data =
[[320 363 606 217 644 563 172 231 559 415 256 598 684 523 465]
 [248 260 619 241 414 461 191 457 432 513 176 331 580 357 711]
 [262 244 591 273 506 426 267 555 394 513 181 237 615 326 784]
 [302 341 621 204 545 547 186 266 543 435 230 564 654 489 509]
 [251 275 620 211 540 494 198 388 461 489 173 397 562 404 671]
 [277 251 579 306 579 412 282 608 361 542 194 191 521 290 809]
 [284 313 630 205 440 522 176 301 525 454 216 517 570 458 577]
 [397 456 568 308 540 578 243 170 598 399 364 725 570 604 325]
 [338 393 598 259 602 564 187 197 570 400 288 667 571 567 420]
 [444 499 531 332 627 581 289 150 613 370 433 778 504 646 246]
 [368 423 583 266 689 573 224 175 593 409 329 692 533 568 373]
 [410 487 545 325 633 583 257 164 598 378 402 759 597 615 279]
 [261 263 607 253 480 453 234 506 406 514 176 283 601 339 748]
 [268 297 622 212 576 506 165 347 489 460 194 455 559 431 609]]
Indices start at 1.
row 1 col 1: 320
row 9 col 12: 667
row 6 col 5: 579
row 13 col 1: 261
row 3 col 4: 273
row 13 col 12: 283
row 8 col 1: 397
row 7 col 12: 517
row 5 col 2: 275
row 5 col 7: 198
row 3 col 7: 267
row 1 col 12: 598
row 13 col 9: 406
row 6 col 2: 251
row 7 col 11: 216
row 2 col 4: 241
row 2 col 15: 711
row 12 col 7: 257
row 4 col 3: 621
row 8 col 9: 598
row 13 col 7: 234
row 7 col 14: 458
row 6 col 10: 542
row 10 col 7: 289
row 3 col 12: 237
row 1 col 15: 465
row 9 col 4: 259
row 1 col 3: 606
row 6 col 12: 191
row 11 col 11: 329
row 8 col 11: 364
row 3 col 2: 244
row 13 col 14: 339
row 4 col 12: 564
row 14 col 6: 506
row 14 col 10: 460
row 2 col 6: 461
row 6 col 13: 521

W =
[[ -5  20  -1   2 -25  -3   1  -5  23 -18  -2   1  -7]
 [ 18   7   2  19 -20   3   0   3  -1 -13 -24 -10  11]
 [ -8 -20  -2 -21  32  -3   0   3  23  20  -8 -26  -3]
 [-15  -2  -1  39  -2   1  -1  12 -26  -4 -20  18  14]
 [ -6  -1  -6 -50  -2  -1   0 -16  40  -3  18  -9 -17]
 [-36  25  -5  34  17  -2   1  -5   9   9  11   3 -10]
 [  5  23   2   1  52   0   0   3 -33  33   4  -6   1]]
Indices start at 1.
(1, 1): -5
(6, 3): -5
(3, 6): -3
(2, 7): 0
(5, 12): -9
(1, 2): 20
(2, 1): 18
(6, 7): 1
(5, 11): 18
(6, 13): -10
(5, 10): -3
(5, 2): -1
(4, 12): 18
(1, 12): 1
(2, 13): 11
(7, 11): 4
(3, 5): 32
(7, 5): 52
(5, 5): -2
(4, 8): 12
(6, 5): 17
(1, 11): -2
(4, 9): -26
(5, 6): -1
(7, 10): 33
(1, 3): -1
(6, 6): -2
(4, 4): 39
(4, 2): -2
(5, 1): -6
(1, 7): 1

a =
1.4	0.1	-0.3	-0.6	1.6	0.3	0.7	0.8	0.2
0.9	-0.8	0.2	-0.4	0.8	-0.6	0.4	0.3	0.8
-1.7	1.2	0.6	1.1	-1.6	0.9	-0.4	-0.5	-0.1
0.2	-0.7	0.7	0.7	-0.1	-0.7	0.1	0.8	0.7
Indices start at 1.
row 1 col 1 -> 1.4
row 2 col 5 -> 0.8
row 3 col 1 -> -1.7
row 1 col 3 -> -0.3
row 2 col 8 -> 0.3
row 2 col 6 -> -0.6
row 4 col 2 -> -0.7
row 4 col 7 -> 0.1
row 4 col 6 -> -0.7
row 4 col 1 -> 0.2
row 2 col 7 -> 0.4
row 4 col 5 -> -0.1
row 3 col 5 -> -1.6
row 3 col 7 -> -0.4
row 4 col 8 -> 0.8
row 3 col 2 -> 1.2
row 3 col 9 -> -0.1
row 1 col 8 -> 0.8
row 2 col 9 -> 0.8

A =
[[-2  5 -5 -1 -2  1  1 11 53 68 31  3  5 -1  2]
 [-1  4 -3 -1 -2 -1  4  5 30 69 51 11  2 -3  0]
 [-4  1  5  6 41 67 32  7  0  0  0  1  2 -1 -5]
 [-2  2  3 16 58 59 14  1  2  0  1  0  3 -1 -5]
 [-6  2  1  0  3 21 64 50 14  1 -1  2  0 -1 -2]
 [ 6 -2 -3 -1 -3 -3  7  1 -4  9 36 70 33  4 -1]
 [ 7 -3 -3 -1  0 -2  6  0 -3  7 34 71 37  7 -1]
 [-7  3 21 71 59 12  0  2  2 -5 -3  0  3  0 -1]
 [53 13 -5  2  0  2  1  3  5 -5 -1  0  2  2  1]
 [-5  0 -3 -1 -7  0 11 47 68 27 11 -5  3  0  1]
 [-4  5  0  0  6  3  4  4  0  0  2  1  6 45 71]
 [-6  2  3  4 39 68 33  7  0  1  0  1  5 -1 -6]
 [ 2 -2 -3 -1  0 -4  7  2 -2 17 57 63 18 -1 -2]
 [ 7 -2 -3  0  0 -2  4  0 -4  2 11 61 59 20 -1]
 [-5  2  3  9 46 66 26  6  1  1  2  0  3  0 -4]
 [11 60 63 20  8  4 -3 -1 -2 -4 -5 -3  5  2  1]]
Rows and columns are counted from 1.
(1, 1): -2
(8, 10): -5
(9, 8): 3
(9, 4): 2
(7, 9): -3
(7, 4): -1
(12, 12): 1
(2, 5): -2
(16, 10): -4
(9, 9): 5
(13, 6): -4
(7, 6): -2
(12, 11): 0
(11, 13): 6
(6, 1): 6
(15, 10): 1
(12, 9): 0
(3, 5): 41
(3, 7): 32
(15, 15): -4
(16, 7): -3
(1, 9): 53
(13, 5): 0
(12, 13): 5
(4, 8): 1
(1, 5): -2
(16, 2): 60
(14, 13): 59
(13, 1): 2
(16, 1): 11
(5, 5): 3
(7, 7): 6
(13, 3): -3
(3, 13): 2
(14, 10): 2
(14, 6): -2

X =
 -32.911    74.699    34.590    98.901  -190.848  -111.407    19.287    86.261
  30.320    20.920    36.370    43.865    53.029    18.756     4.542    24.101
 153.656   124.087  -176.709    46.251   296.210   233.503     1.522   -34.714
   3.211  -107.043  -126.971   176.857   106.149   -51.279   149.086   146.407
  35.178    25.702    32.212    42.987    44.383    21.685     6.390    26.341
  37.225    29.567    34.627    30.840    34.362    40.530    28.849    43.127
  54.037   -15.469    75.084    25.835    26.915   -30.996    22.238    58.173
-130.247   107.933   -37.296   -30.284   -39.467   189.039   116.156    52.933
  27.559   -53.051   -75.320   114.529    73.868   -23.876   120.498   111.178
  36.579    63.129   -45.700    67.202     9.994   161.888    89.138    21.254
   2.094     1.474    95.124     8.370   -29.512   -18.248    -9.994    53.821
  52.897   -10.389   106.285    16.227    45.131   -67.404    30.079    52.460
 122.037   -83.390    79.162    64.856   160.648   -67.092    23.345    66.100
  58.637   119.930   127.059   -30.802   -14.040    85.813   -51.170   -51.517
 -15.999    -5.630   110.927     3.075   -82.921    -6.878    26.393    72.637
Rows and columns are counted from 1.
(1, 1)	-32.911
(15, 1)	-15.999
(12, 7)	30.079
(4, 4)	176.857
(2, 2)	20.920
(11, 1)	2.094
(14, 2)	119.930
(13, 7)	23.345
(15, 2)	-5.630
(11, 5)	-29.512
(7, 5)	26.915
(3, 6)	233.503
(1, 7)	19.287
(13, 5)	160.648
(9, 1)	27.559
(5, 5)	44.383
(11, 7)	-9.994
(12, 6)	-67.404
(5, 4)	42.987
(9, 7)	120.498
(8, 4)	-30.284
(9, 6)	-23.876
(9, 3)	-75.320
(5, 1)	35.178
(10, 3)	-45.700
(2, 1)	30.320
(8, 8)	52.933
(8, 3)	-37.296
(12, 1)	52.897
(6, 6)	40.530
(9, 4)	114.529
(1, 4)	98.901
(2, 4)	43.865
(9, 8)	111.178
(4, 6)	-51.279
(6, 4)	30.840

arr =
[[ 13  13  32 -19  34  13]
 [  5 -10  -7  21 -28 -10]
 [  7  -6 -11  32 -21  -6]
 [ 12   2 -10  39   0   1]
 [-38  50 -22 -19  27  51]
 [ 12 -25  -2  23 -44 -24]]
Indices start at 1.
row 1 col 1: 13
row 4 col 6: 1
row 4 col 5: 0
row 5 col 1: -38
row 5 col 5: 27
row 3 col 3: -11
row 2 col 6: -10
row 6 col 3: -2
row 1 col 4: -19
row 6 col 6: -24
row 2 col 2: -10
row 1 col 5: 34
row 5 col 3: -22
row 4 col 4: 39
row 6 col 4: 23
